In the rows, 100 means zero.
The rows of R fall into a few groups and each row is roughly a mix of its group's hidden directions.
R (85 x 17):
92  112  96  115  117  98  73  99  121  73  107  131  116  139  114  41  101
91  111  84  140  136  129  101  54  91  106  121  120  72  135  103  92  103
78  108  110  71  109  116  87  112  126  103  113  144  110  108  67  54  132
83  70  89  88  88  101  107  100  74  129  64  79  41  101  124  119  95
88  126  91  127  69  142  107  120  85  59  117  95  89  129  65  109  97
83  90  113  98  65  103  91  136  135  67  108  98  126  103  71  57  118
96  125  125  94  107  101  89  99  109  132  127  83  59  114  137  121  55
141  92  97  94  73  83  123  112  120  82  84  66  123  65  98  126  65
93  123  90  108  123  121  87  86  113  85  113  100  112  130  135  35  89
99  110  92  59  133  75  83  100  108  97  78  158  122  122  91  82  112
95  107  74  111  84  133  124  100  93  53  100  100  132  108  53  82  125
148  90  100  119  92  101  119  115  143  97  72  97  110  99  70  130  65
95  93  118  66  99  62  79  116  85  110  85  70  157  83  117  106  115
81  107  122  57  65  98  81  147  117  91  110  121  96  86  62  95  114
131  76  88  104  70  92  125  119  129  66  72  90  134  79  67  100  97
80  128  104  119  107  147  102  107  114  94  119  109  95  155  60  91  102
81  97  123  37  98  85  93  120  120  125  104  130  94  79  69  104  120
72  110  114  90  105  110  65  99  112  113  133  150  55  109  82  85  115
108  68  111  109  64  58  86  115  93  93  99  111  77  59  88  143  108
132  88  101  92  103  83  127  98  116  107  73  54  151  85  97  127  81
92  68  90  69  99  76  107  112  85  128  44  108  62  107  110  123  101
97  122  95  106  122  100  75  91  119  72  118  128  126  126  117  40  99
70  115  109  105  115  108  70  83  84  119  137  125  51  108  133  79  106
109  56  110  107  77  61  113  135  109  110  52  101  87  99  96  131  99
90  100  106  157  92  138  110  112  116  91  105  69  98  144  107  72  92
120  89  76  114  120  92  145  76  72  105  71  63  126  98  131  115  93
121  100  109  150  109  103  53  74  129  101  122  95  84  116  110  106  64
129  87  121  103  76  77  65  125  140  89  90  75  137  81  105  93  75
88  114  117  98  69  116  61  138  129  73  120  122  100  108  68  70  106
111  90  102  93  132  85  112  56  103  144  103  93  79  95  100  154  83
128  100  118  93  93  83  125  117  111  104  101  99  143  71  59  149  105
107  97  65  95  93  112  146  91  78  67  74  81  139  97  67  111  116
92  76  128  94  64  74  80  136  147  92  108  101  93  80  110  63  96
76  121  94  105  133  118  88  68  63  124  124  119  59  120  125  101  109
106  116  98  73  133  122  141  108  108  129  66  92  133  136  82  107  97
86  132  81  78  133  124  81  68  92  96  117  112  100  119  126  50  97
103  113  115  117  102  95  83  110  117  76  126  143  135  112  48  107  123
118  133  90  66  126  106  107  73  103  98  119  85  137  73  132  68  82
135  102  99  95  69  94  126  117  123  77  93  60  122  75  92  125  61
103  92  107  146  65  110  96  96  99  83  137  57  83  68  123  96  86
119  97  121  137  68  84  93  108  113  72  142  93  122  59  80  119  102
127  74  109  108  90  60  117  127  132  92  68  87  128  93  133  83  79
106  130  113  130  111  125  100  101  123  78  137  107  149  120  68  84  107
130  81  112  87  82  67  99  126  123  95  72  74  149  74  94  117  89
71  105  100  90  127  109  84  81  100  119  121  154  66  112  101  67  127
110  110  120  156  90  117  108  116  130  76  126  87  138  120  82  84  99
124  65  116  123  70  50  102  131  125  82  86  97  113  74  115  107  90
109  76  100  63  91  66  109  109  83  123  69  108  83  67  90  150  105
78  104  87  123  116  113  84  87  78  94  112  136  69  115  133  50  121
86  67  123  84  76  61  85  123  132  108  101  105  75  75  131  68  99
117  103  83  152  126  116  109  54  91  104  107  79  87  125  112  129  75
101  73  96  73  97  89  130  114  87  137  48  84  76  100  103  138  96
123  123  117  141  100  123  47  106  122  92  132  129  104  98  83  91  92
131  84  117  95  85  69  130  125  114  107  84  85  133  67  83  143  95
75  88  67  86  92  102  123  85  60  68  92  100  119  87  92  73  148
97  108  112  125  97  105  62  84  106  110  134  112  42  111  94  134  76
127  118  81  140  98  144  106  94  109  68  107  119  112  111  50  104  98
72  118  80  103  82  141  122  99  87  55  121  94  109  115  69  72  122
67  110  88  91  103  131  77  75  63  111  120  115  50  108  80  116  120
120  97  71  131  116  121  121  66  93  103  98  137  44  98  99  111  88
64  112  93  126  103  140  75  86  84  95  123  113  63  140  83  87  117
87  90  116  41  76  67  102  137  92  111  87  108  94  62  101  108  116
87  123  84  145  95  143  103  91  80  71  123  106  72  138  84  102  98
109  62  125  92  76  60  81  133  146  103  82  106  109  78  106  80  101
109  89  95  71  92  82  136  113  97  96  63  57  148  98  90  127  97
79  135  87  101  120  156  99  68  81  106  130  79  88  119  108  75  98
101  124  76  112  137  127  117  60  57  116  103  109  76  120  104  129  98
130  93  81  97  84  99  127  108  100  69  72  76  154  82  69  119  100
70  106  87  106  118  113  94  90  76  100  112  144  71  115  121  51  132
115  108  106  106  79  105  113  102  102  98  105  66  93  102  67  170  69
71  116  89  117  119  128  92  81  83  99  126  142  59  127  97  74  120
85  108  132  83  131  84  80  105  102  157  96  95  87  133  128  122  86
130  100  70  95  82  102  144  91  86  69  82  68  125  71  88  127  84
114  92  116  99  70  81  62  139  127  76  91  91  130  82  116  61  94
89  57  114  96  101  63  84  107  123  126  84  135  65  89  123  75  114
77  115  92  109  144  121  87  73  62  126  104  128  88  136  99  103  128
117  99  101  80  85  95  139  111  99  100  82  60  128  89  72  154  86
122  81  73  86  76  88  149  100  95  69  70  72  123  69  91  115  94
124  88  92  93  92  85  133  112  97  89  65  56  156  83  113  101  95
117  106  109  108  73  107  84  129  125  63  104  88  157  91  64  89  105
113  84  112  90  114  67  89  74  102  140  102  93  69  79  118  150  77
88  58  84  84  109  72  133  85  95  122  68  116  55  93  126  97  108
84  141  85  72  141  139  96  71  89  107  115  112  112  128  96  73  106
118  108  88  164  104  120  91  72  96  83  112  76  87  127  111  118  68
115  77  87  100  131  69  118  72  83  124  73  85  114  82  154  94  100

One row of each group comes first, with its name. Which group is each row after those in?
82  102  94  116  122  112  75  90  101  97  112  139  89  115  122  35  123 => (9)
140  84  99  133  110  95  95  90  130  119  91  138  55  88  103  115  72 => (65)
86  130  101  115  100  127  70  76  87  80  160  117  98  92  69  100  119 => (102)

60  110  105  103  109  116  83  87  89  111  135  125  48  117  122  70  112 => (65)
84  94  70  95  70  110  120  95  79  48  110  95  114  73  87  65  131 => (65)
78  122  90  103  61  132  120  136  69  60  107  99  88  115  71  104  111 => (9)
90  93  96  128  82  133  114  91  89  109  108  42  65  96  135  91  81 => (102)
103  81  102  70  121  61  118  90  82  140  66  82  99  95  133  132  93 => (65)
63  90  93  96  94  100  99  85  89  99  124  122  42  91  131  60  117 => (65)
112  77  132  86  96  52  65  119  124  128  92  99  100  73  135  100  89 => (65)
91  76  102  130  63  109  101  98  81  105  109  59  49  76  119  118  92 => (102)
128  89  86  95  83  95  127  113  107  74  69  75  155  87  67  117  100 => (65)
